(in the rows, 100 means zero)
One turn sends every row of this set to another row. A few are shown first. Where does it send the rows asked after them?
mufik: [ 81, 105, 118,  94, 109, 121, 121,  69, 115,  92, 124, 108, 102, 101]
nalu: [ 90, 100, 115,  94, 117, 119, 110,  68, 113,  85, 120, 105,  97,  96]
Bano: [111,  95, 145, 100,  94, 105, 101,  93, 110,  95, 121, 106, 108,  88]
sapan: [ 83, 101, 108, 129,  96, 126, 105, 114, 122, 100, 100, 103, 100,  76]
lak: [ 74, 100, 105, 115,  98, 109, 117,  99, 101,  83,  86,  84,  92,  98]
zodi: [101, 115, 128, 115, 104, 103,  98,  94, 123, 112,  85,  86, 100,  86]
Pev: [109, 114, 120, 112,  72, 112, 119,  92, 122, 102,  86,  92, 102,  99]
pirod: [113,  93, 138, 100,  90, 106,  93,  96, 104,  90, 121, 102, 108,  97]
luked: [ 85, 105, 119,  96, 113, 118, 111,  71, 121,  86, 124, 101,  98, 101]
geful: [102,  99, 107, 121,  87, 130, 119, 109,  92, 113, 121, 115,  94,  97]
kiba: [115, 106, 144,  98,  97,  99,  99,  97, 111,  97, 110,  97, 111, 100]
doso: [ 86, 108, 115,  94, 111, 126, 116,  69, 112,  90, 119, 103,  89, 109]
fak: [ 69, 100, 106, 117, 103, 113, 106,  92, 100,  88,  87,  85,  88,  97]
Zasis: [ 94, 103, 112, 118,  92, 133, 112, 101,  83, 118, 122, 111,  92, 104]
felig: [112,  91, 143,  97,  92,  99, 100, 101, 106,  96, 117, 103, 106,  94]
miboz: [ 93, 103,  99, 109,  78, 116, 114, 116, 110, 105,  98, 111, 104,  76]
gik: [110,  92, 141,  97,  91,  97,  99,  99, 101, 103, 120, 104, 100,  98]
kuz: [113,  96, 142,  91,  88, 106,  96, 100, 105,  95, 116, 105,  98,  96]
Ref: [103, 120, 126, 107,  99,  98, 109,  89, 122, 116,  85,  89, 104,  91]
biti: [ 93, 104, 114, 111,  93, 138, 112,  96,  85, 116, 120, 117,  92, 104]
poz: [114,  99, 143, 102,  90, 101, 102, 104, 102,  95, 121, 106, 106,  99]
zav: [ 86, 114, 106, 105,  77, 110, 114, 114, 111,  95,  99, 114, 113,  79]
Lopu: [ 69, 103, 113, 104, 111, 121, 111,  72, 116,  86, 116, 100,  94, 105]
rusi: [ 95, 119, 122, 113, 102, 103, 113,  91, 130, 121,  96,  85,  94,  90]
Ruvep: [ 84, 107, 113,  96, 113, 121, 112,  67, 117,  87, 117, 106,  95, 100]
nezar: [ 72,  98, 102, 112,  89, 117, 111,  87, 105,  85,  85,  86,  92,  98]
rosar: [ 95, 100, 116, 119, 102, 132, 114,  99,  82, 117, 120, 115,  91,  98]
Vivu: [ 82, 106, 110, 111,  83, 118, 104, 116, 114, 104, 107, 106, 102,  67]
tukek: [100, 116, 126, 119,  92, 103, 106,  87, 122, 115,  85,  84, 102,  92]
milaz: [ 77, 110, 104, 117, 106, 103, 106,  96,  90,  88,  87,  92,  97, 106]
dopot: [ 75, 116, 107, 115, 108,  93, 116, 102, 105,  92,  97,  85, 104, 106]
gid: [ 85,  93, 105, 124,  99, 117, 107,  96,  98,  87,  84,  83,  93, 103]
guvif: [ 91, 112,  97, 110,  85, 107, 120, 118, 107, 112,  99, 111, 106,  81]
rofo: [ 96,  97, 110, 117,  95, 126, 109, 106,  84, 113, 126, 115,  97, 108]
leno: [109, 107, 119, 106,  91, 109, 119,  84, 127, 115,  85,  89,  97,  96]
mib: [ 95, 100, 110, 121,  96, 137, 118,  97,  89, 113, 123, 114,  93, 108]
lon: [ 91, 112,  98, 112,  87, 114, 110, 118, 118, 106,  97, 111, 106,  79]
muza: [ 84, 103, 110,  93, 110, 115, 111,  65, 113,  94, 122, 104, 100, 103]
bubam: [ 99, 103, 116, 119, 101, 130, 113, 103,  89, 117, 123, 115,  86, 108]

luked turns into poz
Bano turns into rofo
Now these:
gik turns into biti
geful turns into Lopu
milaz turns into leno
sapan turns into dopot
fak turns into Ref
Ruvep turns into felig
lon turns into lak
gid turns into rusi
mufik turns into pirod
guvif turns into nezar
muza turns into kuz

One turn sends every row of this set to another row. A few are shown first. Where does it send the rows asked after them?
zasob: [ 80, 118, 139,  86, 113, 121,  78, 106,  85, 102,  76,  90,  74,  89,  85,
  96, 101,  90, 102,  95, 101, 104,  97,  99,  98, 100,  88, 106,  86,  95,
  99, 115, 112]
bufi: [ 99,  95, 102,  78, 113,  98, 109,  93,  93, 102, 101,  99,  91,  89,  86,
  82,  82,  86, 135,  81,  89, 121, 107,  79,  91, 114,  98,  90,  76, 112,
 117, 142,  77]
Gul: [ 94, 122, 119, 104, 122, 112, 100, 112, 124,  90,  74, 103, 125,  87,  86,
  88,  86,  83, 115,  98,  79, 126,  87,  89,  94, 116,  93, 116,  93,  89,
  87, 140,  93]
dibof: [ 75, 113, 119,  94,  95,  90, 122, 108, 110, 103,  78,  89, 123,  85,  88,
  95,  91,  89, 145,  69, 100, 113,  95,  71,  83, 105,  87, 106, 100, 128,
 114, 110,  98]
dod: [ 72, 104, 107,  63,  97, 105,  98,  95, 103, 111,  84,  78, 107, 102,  67,
 101,  94,  94, 142,  83,  97, 113, 104,  71,  92, 102,  81, 100,  66,  89,
 116, 137,  69]
sib: [ 78, 110, 135,  79, 115, 105,  86, 122,  85,  90,  65,  89,  85,  73,  97,
  88, 110,  88, 117,  93, 105, 107, 101,  91, 115,  81,  88, 107,  83,  95,
  89, 110, 104]
mav: [ 79,  77, 132,  77, 135, 121,  82, 114,  84,  99,  87,  90, 122,  77,  83,
  93, 109,  91, 143,  80, 101, 108,  83,  91,  84, 106, 114, 104,  98, 104,
 115, 120, 109]
tukuv: [ 73,  82, 115,  80, 125, 100, 103, 109, 106, 102,  86,  84, 102,  82,  90,
  97,  87,  86, 130,  86,  97, 113,  98,  72,  88,  99,  98, 103,  76, 105,
 121, 113,  44]
Nid: [ 93, 133, 112, 104, 120, 114,  93, 101, 110, 118,  71,  91, 125,  85,  88,
  83,  83,  88, 140,  88,  76, 118, 101,  95, 108, 111, 101, 107,  92, 104,
  96, 147,  92]
Dosi: [ 76,  88, 102,  80,  93, 105,  83, 111,  79, 119,  78,  79, 113, 101,  82,
 102, 114,  87, 125,  85,  99, 109, 108,  89,  99, 102,  87, 110,  81,  79,
  78, 128,  66]
fule: [ 75,  91, 108,  79, 117, 128,  72, 107, 103,  88,  77,  83, 132, 103,  87,
  93, 120,  93, 129,  87, 106, 115,  78,  83,  96, 106,  74, 106,  97, 110,
 106, 108, 111]
fot: [ 78,  97, 111,  93, 103,  96, 106, 101, 112, 100,  67,  79, 103,  78,  90,
 110,  81,  95, 134,  59,  87, 116,  78,  80,  62, 112,  94, 122,  82, 109,
 106, 123,  98]
kavir: [ 83, 114, 128,  99,  85, 101, 100,  95, 104, 115,  94,  82, 116,  88,  73,
 106,  87,  85, 131,  64,  78, 117,  98,  70,  77, 103, 105, 110,  92, 116,
 102, 108,  93]
Lero: [ 90, 100, 105,  94,  87,  95,  99, 101, 112,  93,  73,  79, 109,  90,  95,
 104,  88,  85, 136,  63,  85, 117,  97,  56,  83,  91,  95, 120,  85, 115,
  85, 111,  92]
kugu: [107,  79, 119,  87, 129, 120,  87, 119,  98,  87,  81, 105, 116,  91, 103,
  85, 109,  75, 130,  72, 101, 112,  92,  92, 110,  90,  86, 106,  80, 116,
  97, 118, 106]
mimig: [ 76,  74, 130,  85, 121, 107, 109, 105,  80,  98,  72,  84, 110,  79,  87,
  96, 101,  90, 119,  96, 100, 104, 103, 118,  86, 103,  93, 113,  94, 101,
  97, 121,  56]
ses: [ 89,  87, 139,  79, 120, 139,  76, 101, 102, 117,  87,  85, 115, 101,  86,
 108, 110,  81, 116,  68, 104, 100,  85,  99,  93, 100,  92, 113,  77,  98,
 105, 117,  91]
Fub: [ 85, 101,  98,  88, 111, 106,  99, 101, 109,  84,  83,  92, 109,  98,  77,
  93,  83,  82, 113,  80,  73, 126,  96,  82,  97, 104,  71,  90,  62, 101,
 118, 111,  72]
Fateg: [ 68, 116, 119,  82, 112, 115,  78, 109,  89, 106,  71,  79,  81,  86, 104,
  86, 117, 101, 120, 105, 115, 112,  96,  90, 102,  98,  81, 108,  97, 107,
  95, 114, 104]
nako: [ 77,  91, 113,  70, 106,  94,  97,  90,  96,  69,  90,  89, 112,  82,  62,
  87,  89,  93, 133, 104,  86, 123,  98,  66,  87, 106,  91, 102,  92, 107,
 114, 122,  73]
tupep: [ 79, 119, 131,  87, 129, 118, 112, 111, 121,  99,  61,  80, 129,  86,  92,
  95,  88,  88, 137,  98,  95, 104, 101,  81,  99,  97, 113, 116, 105,  91,
  97, 133,  75]
moga: [ 66, 115, 124,  84, 123, 110,  86, 123,  79, 111,  74,  87,  84,  74,  98,
  86, 111,  99, 124,  92,  98, 116,  95,  97,  95, 101, 100,  94,  84,  87,
 102, 115, 118]
pim: [ 75, 116, 130,  76, 111, 117,  87,  91,  82,  99,  78,  86,  92,  74, 106,
  80, 112,  96, 106,  99,  94, 114, 101,  95,  99,  93,  98,  93,  91,  92,
  85, 103, 106]
favi: [ 88,  84,  88,  95, 118, 114, 104, 117,  86,  84,  67,  87, 102, 109,  93,
  98,  97,  87, 105,  84,  86, 117,  98, 106,  87, 117,  79,  98,  86,  89,
  96, 121,  89]
nari: [ 88,  93, 106,  92, 108, 102, 109, 109,  69, 111,  79, 109, 109, 103,  85,
  81,  99,  86, 141,  95, 104, 102, 123, 103,  98, 109,  85,  92,  93, 107,
  99, 137,  91]
tebop: [ 78, 119, 117, 101, 122, 112,  81, 100, 114,  90,  64,  96, 133,  85,  87,
  90,  80,  83, 124, 103,  83, 105,  93,  66,  97, 109, 109, 114, 107,  92,
  88, 123,  82]
Mereg: [ 73,  94, 111,  87, 103, 102,  86, 105,  64,  83,  78,  82, 124,  92,  58,
  94,  99,  86, 117,  94,  82, 106, 103,  93, 101, 115,  96,  96, 112,  98,
 103, 110,  84]
sovur: [ 86, 102, 132,  87,  94,  93, 125,  85, 113,  99,  75, 103, 118,  75,  96,
  96,  83,  86, 129,  66,  93, 108,  93,  83,  71,  99,  87, 112,  79, 111,
  95, 117,  91]
lote: [ 96,  92, 123,  63, 105, 125,  83,  80,  87, 106,  92,  97, 131,  89,  92,
  82, 119,  88, 136,  76,  98, 110,  96,  90, 100,  97,  95,  98,  83,  98,
  87, 128, 111]
moge: [ 88, 127, 111,  84, 117, 111,  94, 106, 116, 116,  66,  77, 119,  86,  95,
  97,  89,  86, 129,  79,  99, 105,  88,  79, 110, 118, 105, 120,  98,  87,
  91, 153,  78]

pim turns into sib
fot turns into kavir
bufi turns into Fub
Now these:
mimig turns into Dosi
moge turns into Nid
lote turns into kugu

